(in the rows, 128 means zero)
Families of rows that turns and mirrors carry onto each other, the same ones carrying the whole set onto itself: the rest of each named row's family, in list order
5 families of 8 rows
vir: [153 134 148 172 105 141 158 116]
vavu: [127 125 129 164 132 110 132 101]
zulor: [174 151 143 166 107 146 147 136]
gigav: [138 123 136 150 128 117 163  98]
soke: [184 148 138 168 121 141 141 121]
zuror: [160 125 130 168 155 119 132 119]
romas: [130 119 133 157 134 122 144  94]
vupo: [150 179 135 134 121 136 122 148]
Maz: [154 140 148 158 101 148 160 107]
geb: [157 182 128 136 127 134 120 142]
keso: [159 124 125 175 137 120 143 122]
kagov: [138 177 144 114 119 143 139 114]
doz: [146 124 116 174 136 121 139 110]
Zalad: [165 149 135 169 106 150 157 130]
tefu: [132 148 119 144 148 108 112 131]
muze: [119 142 131 150 151 111 117 125]
sabug: [142 176 151 137 107 152 139 136]
narat: [156 120 127 175 136 119 137 116]
Goba: [139 151 114 149 145 102 118 130]
gonur: [154 143 144 154 111 152 161  98]
retor: [134 178 132 126 108 145 140 136]
Kog: [112 154 132 122 137 117 127 116]
Zale: [135 122 123 166 135 131 144  94]
Ker: [176 155 138 165 118 150 145 135]
fir: [132 179 138 132 118 128 126 147]
seza: [150 124 138 180 127 129 138 104]
zik: [122 151 129 125 136 108 133 101]
vaten: [139 176 144 125 104 144 141 128]
dute: [141 178 138 124 103 143 147 117]
govep: [113 157 128 120 134 114 139 116]
zal: [145 182 129 136 120 147 130 145]
bev: [142 155 122 137 149 107 124 143]
bagod: [127 123 134 151 142 124 152  97]
rog: [167 178 130 139 115 128 130 142]
nad: [157 149 135 161  99 153 161 111]
ragev: [163 161 146 164  95 145 147 127]
Tig: [112 153 119 130 145 122 128 120]
raz: [154 148 153 141 112 152 167 110]
gano: [116 166 133 132 135 121 111 121]
nus: [124 154 112 140 148 118 113 124]

Same family as rog: gigav, soke, zuror, kagov, zik, bev, raz
Same family as doz: Zalad, retor, Zale, zal, nad, Tig, nus
Same family as tefu: zulor, romas, vupo, Maz, narat, Kog, vaten

Families of rows that turns and mirrors carry onto each other, the same ones carrying the whole set onto itself: the rest of each named row's family, in list order
4 families of 8 rows
Bobo: [112 109 117  89 148 125 107 119 151  98 114 133]
nor: [130  96 127 101 152 117 113 114 131 122 125  87]
ponir: [122  99 139 123 123 122 108 135 139 126 157  96]
vemer: [102 143 154 125 118 141 112 127 131  99 126 158]
subu: [117  91 116 104 164 129 113 111 136 117 118 111]
Veseg: [135 141 130 143 139 104 136  99 109 113 120 105]
reg: [123 107 130  85 145 121 117 108 155  99 116 105]
pesot: [109 108 147 101 132 159  96 136 137 119 121 142]
tapaf: [144 111 148 123 136 120 113 119 150 122 165 100]
nar: [113 101 120  99 161 139  99 103 140  99 117 125]
bibe: [133 109 138 115 121 122 105  98 142 125 164 100]
Fifo: [135 150 145 119 156 131 130 132 123  90 103 142]
nufus: [155 128 159 135 129 125 117 108 112 135 153 109]
paz: [140 151 139 130 140  92 129 107 101 107 132 126]
neben: [139 143 137 123 131 107 134 103  92 103 117 142]
nog: [145 142 161 135 116 116 132 114 123 132 142 103]
gonod: [134 144 155 134 116 150 123 124 135 105 121 158]
ton: [148 119 150 130 120 115 131 118 145 133 155 104]
dizag: [111 152 147 132 140 143 114 132 128 115 130 163]
Mada: [129 145 154 121 148 117 136 126  91  87 129 127]
vapo: [119 124 138  93 128 137  83 126 148 130 127 145]
nipul: [126 100 117  94 152 135  96 119 121 103 114 143]
Zavon: [128 143 151 123 141 114 133 139  99  97 107 141]
numor: [ 98 122 142 110 127 145  96 124 142 130 109 144]
lunu: [147 128 157 118 122 125 108  95 123 131 163 105]
Gipok: [134  91 135  98 139 127 117 103 142 103 119  92]
kig: [101 118 151 120 122 157 112 135 127 108 128 155]
feket: [125 103 134  97 130 111 109 110 124  93 135  85]
zub: [141 140 144 136 143 111 139 108  98  91 142 115]
poz: [ 96 142 148 115 142 147 102 130 138 129 122 150]
sos: [131 147 147 116 135 129 128 115  97  98 100 148]
dide: [131 147 159 149 133 136 115 105 112 125 149 104]

Same family as Bobo: nor, pesot, bibe, nog, dizag, zub, sos
Same family as Mada: subu, reg, neben, ton, lunu, kig, poz
Same family as Gipok: vemer, tapaf, nar, nufus, paz, Zavon, numor

Families of rows that turns and mirrors carry onto each other, the same ones carrying the whole set onto itself: the rest of each named row's family, in list order
4 families of 4 rows
Nikov: [124 142 101 101 144 118 132 125 129 136 121 114 162 147 130]
matib: [144 131 126  87 135 139 119 117 140 150 115  99 121  93 130]
Zeden: [108 115 145 161 133 142 137  96 127 112 135 136 123 112 117]
pozu: [148 127 138  87 131 149 112 103 149 144 115 111 122 103 133]
vodes: [120 128 100 114 144 135 124 139 145 134 126 112 161 152 139]
mabuz: [151 122 129  90 141 161 117 120 154 146 119 109 113 109 134]
digig: [154 128 132  86 138 146 117 113 147 144 123 101 126 105 142]
gabi: [120 116 138 166 126 150 133  92 128 111 136 138 127 120 130]
dep: [115 115 141 160 132 147 147  98 127 116 139 127 127 103 129]
Lik: [137 134 145 161 136 114 110 146 120 125 118 138  98 135 117]
Fus: [125 130 152 144 137 103 111 146 119 131 116 140  95 131 127]
nuku: [141 115 148 157 132 119 102 151 118 127 127 133 102 133 116]
rur: [126 128  94 100 138 125 125 136 132 141 125 117 160 144 139]
metu: [105 124 140 152 140 139 142  97 120 106 130 145 127 105 133]
nivu: [140 129 140 152 136 109 117 150 116 133 124 134  96 145 120]
Zug: [121 133  97 107 141 122 113 140 130 128 122 118 164 145 130]

Same family as metu: vodes, mabuz, Fus
Same family as gabi: Nikov, matib, nuku

Families of rows that turns and mirrors carry onto each other, the same ones carrying the whole set onto itself: the rest of each named row's family, in list order
5 families of 8 rows
Nekov: [110  89 118 126 159 118 130 101 101 148 139 150 188 154 144 107  95 138
  46 133 154 145 127 133 126 136 101 142 128]
losu: [ 89 109 105 139 115 107 119  93 117 128 108 181 146 141 139 145 123 169
  65 108 153 105 129 146 115 162 105 119 151]
nozu: [ 94  94 130 128 118  95  87 137 122 138 119 155 126 134 109 134 152 179
  78 102 136  91 141 159 160 128 129 131 159]
Viro: [112  76 120 130 151 109  91  99 139 135 127 133 176 126  97 134 133 147
  59 111 128 128 136 137  93 113 130 154 167]
Tav: [141  85 141 137 175 123 104 141 111 156 152 139 141 112 129 102 133 139
 101 136 146 120 129 140 139 113 138 160 140]
Kotuv: [112  89 113 127 153  91 115 100 116 130 124 147 166 138  87  91 111 179
 107 133 143  86 127 145 135 135 153 128 156]
garu: [109  92 112 123 151 120 115 145 125 141 151 139 127 152 165 122 130 151
  59  75 143 139 154 140 146 135 110 152 137]
gak: [128  84 106 114 153  89 100 109 147 146 145 137 174 123 114 116 120 162
  44 113 144 119 144 143  91 106 122 161 156]
Modo: [116 100 118 133 151 131 106 148 132 140 157 142 127 136 162 125 137 152
  57 102 164 140 159 151 121 140 100 168 145]
soki: [119  99 104 127 174 130 138 107 114 141 151 146 178 133 144  91  98 140
  68 133 160 138 136 129  95 135 117 145 127]
Tadel: [ 94 111 131 122 141 135 128 141  89 147 133 168 147 130 155  99 130 177
  99 129 159 123 122 150 165 145 119 118 123]
Mek: [ 66 112 106 125 126 112 108 109 116 147 118 180 151 142 151 130  94 173
  55 116 151 105 135 152 109 152 104 138 148]
gego: [107  91 134 123 159 143 124  98 108 147 134 140 188 150 134 111 103 139
  58 143 157 137 135 127 106 137 117 136 127]
sif: [102  98 116 131 133 105  98 144 134 133 128 151 115 113 111 115 154 178
  97 104 140  82 148 152 131 127 147 135 158]
Mun: [104  98 120 131 139 104 108  99 110 141 117 165 175 115  89 103 121 171
  87 165 154  89 122 146 114 130 139 122 148]
sebov: [101  74 103 139 141  99  84 120 159 119 132 140 176 129 119 115 120 145
  62 108 133 110 157 152  97 104 117 153 147]
bunab: [100 104 119 131 137 133 107 142 123 147 146 152 137 126 167 135 142 140
  41 107 148 142 150 137 124 131  90 148 129]
fod: [ 97  93 118 128 145  93 121 101 106 138 110 162 176 126  93  97 115 167
  90 135 134  89 118 134 136 124 148 108 141]
tutan: [109  98  93 133 117  93  85 142 138 122 145 163 134 115 123 138 148 167
  92  99 152 101 143 155 147 132 133 141 158]
sada: [124  82 129 123 179 116 107 152 118 153 161 121 159 129 117  82 130 153
  77 129 139 120 146 141 145 101 142 151 133]
rebiv: [100  90 138 114 152 142 133 104 108 135 131 139 188 135 132 102  85 151
  73 136 153 133 129 139 114 131  99 141 124]
fara: [105  99 130 137 142 129 117 149 142 119 144 132 135 140 159 122 142 157
  46 108 151 135 157 137 117 148 105 165 130]
Nit: [ 71 105  94 121 117 102 122 107 127 123 117 167 163 155 126 122 119 182
  46 102 147 108 143 145 117 150 109 115 147]
Ronul: [149  78 131 132 167 110 118 137 119 131 150 121 153 119 102  95 161 149
  89 121 143 120 142 136 148 112 143 139 138]
dupo: [ 85 110 126 147 139 136 124 132  89 138 123 164 131 141 139 107 129 163
  99 121 147 106 137 140 167 157 125 111 129]
gegas: [118  75 101 134 151  92  99 105 146 130 133 135 158 136 100 121 124 138
  47 111 136 105 153 134  91 118 128 159 164]
Zeved: [ 79 107 100 134 115 102 113 108 117 114 116 173 154 156 139 135 116 182
  62 118 148 105 140 147 105 158 107 135 138]
luzo: [ 88 112  98 136 119 102 106  97 119 127 101 169 164 150 127 123 112 172
  46 131 166 108 155 140 119 154 110 141 155]
Zap: [ 99 112 115 128 143 118 136 145  96 141 138 170 131 137 157  88 119 170
  87 127 167 101 136 149 161 148 120 122 121]
sor: [113  82 107 133 134  98  90  99 141 137 140 146 172 127 118 116 107 146
  61 114 134 101 148 128  98 117 127 170 174]
fefeb: [ 96  99 117 142 164  90 124 103  98 144 112 168 182 129 105  91 124 165
  97 142 152  91 133 128 127 127 150 113 149]
nelar: [133  81 134 121 178 119 114 138 117 163 151 128 149 109 115  89 136 137
  84 118 146 120 133 141 148 103 144 139 151]
dodup: [112 118 133 118 153 128 144 125  79 160 138 159 130 136 134 110 134 175
  87 128 162 117 120 131 159 158 129 120 139]
dof: [106  88 103 119 146  96 110  99  92 160 122 171 171 130  95 100 111 161
  99 132 146  94 119 148 141 114 144 112 156]
duta: [105  99  99 132 136  83 101 148 130 131 132 163 115 117 120 111 153 180
  86  97 138  90 142 160 152 125 129 140 163]
sur: [ 97 109 126 122 159 126 136 148  94 146 128 157 133 141 137 109 149 169
  84 124 161 126 130 156 158 146 119 104 112]
Detim: [122  76 135 124 176 121 118 145 118 154 168 128 140 114 128  99 139 147
 100 106 129 121 122 150 136 109 137 135 128]
gav: [113 100 100 140 139  85  91 139 129 144 136 168 114 132 122 124 166 166
  72 105 142  94 145 143 142 132 150 136 163]
rebap: [103  95 142 129 173 130 140  98  96 158 121 136 171 148 133  86 104 153
  52 137 145 129 136 130 108 133 113 134 126]
Mogal: [116  89 119 114 129 135 102 140 141 136 158 135 125 134 150 133 126 158
  48  96 143 134 143 157 129 133  96 162 134]

Same family as Nekov: losu, sif, sada, sor, fefeb, sur, Mogal
Same family as nozu: garu, soki, Mek, Mun, sebov, Ronul, dodup
Same family as Viro: Tav, rebiv, fara, Nit, Zap, dof, gav

Families of rows that turns and mirrors carry onto each other, the same ones carrying the whole set onto itself: the rest of each named row's family, in list order
3 families of 5 rows
pul: [137 117 158 139  96 158 150 111 125 120 114  99]
kopum: [104 119 114 106 106 158 142 124 120 150 131 115]
firi: [127 134 143  73 114 165 139 126 126 174 146 140]
Gigor: [129 128 189 127  89 159 137 100 147 163 132 121]
regek: [166 130 194 114  99 165 150 111 134 140 127 123]
rogit: [113 102 139  64 109 158 116 106 130 156 143 137]
Dumud: [171 105 176  78 111 165 135 108 123 117 127 128]
Tode: [120  97 116  88 112 158 134 117 113 120 124 114]
gafa: [139 148 175 110 102 165 150 122 136 175 139 130]
nik: [142  95 143 110 106 157 139 109 115 102 113 105]
Pup: [147 108 147  54 119 165 129 118 119 138 139 139]
remo: [142  85 163  70 108 159 114  93 129 121 129 128]
Zef: [106 129 155  99  97 158 130 110 143 183 145 132]
naka: [152 100 194 109  94 159 127  91 139 123 123 118]
patom: [113 132 140 137  96 157 152 122 127 151 123 105]

Same family as Gigor: rogit, remo, Zef, naka
Same family as Tode: pul, kopum, nik, patom

Families of rows that turns and mirrors carry onto each other, the same ones carrying the whole set onto itself: the rest of each named row's family, in list order
4 families of 4 rows
Sabir: [131 146 122 159 127 120 159 142 143 149 109 135 113  97 147 114 108 118
 152 118 149]
vug: [127 156 114 131 131 124 149 140 140 138 114  92  80 113 135 163 139 110
 129 161 116]
zez: [144 165 138 152 125 132 149 117 128 111 109  80 121 136 133 153 153 126
 138 140 133]
Mupef: [136 122 123 154 122 138 130 129 135 148 127 145 124 109 137  97 106 137
 135 110 150]
sili: [130 121 110 119 126 145 110 134 134 143 141 108  82 125 126 143 135 135
 105 153 110]
beguv: [117 136 139 145 118 114 142 115 140  83 106 112 117 135 119 152  85 128
 156 134 136]
rege: [108 110 122 125 118 123 119 128 146 103 125 130  93 126 113 146  73 131
 135 144 124]
kero: [162 119 112 102 136 141 124 124 131 109 131 133 134 132 120 116 156 132
 126 162 119]
Dobu: [155 149 111 107 142 120 160 139 141 109 106 122 122 118 131 136 155 108
 146 173 118]
zam: [140 141 131 164 123 128 147 126 136 139 114 133 132 109 141 103 114 131
 149 109 158]
tibel: [150 125 102  93 142 129 136 143 142 122 126 136 110 116 124 128 149 116
 126 177 110]
Ligat: [164 142 124 114 137 130 147 123 131  97 113 120 146 134 123 124 161 125
 144 159 127]
zep: [118 113 136 138 113 129 117 111 137  86 122 122 119 139 110 140  81 142
 141 132 134]
fatig: [146 130 134 140 120 155 108 110 122 116 135  96 123 147 120 134 147 151
 115 136 129]
fafof: [108 131 126 134 122 110 144 130 149  99 109 121  91 122 120 159  76 117
 150 147 127]
Nop: [127 128 114 148 125 128 140 144 144 159 122 145 104  95 140 108 100 123
 138 121 144]

Same family as vug: zez, sili, fatig
Same family as beguv: rege, zep, fafof
Same family as Dobu: kero, tibel, Ligat

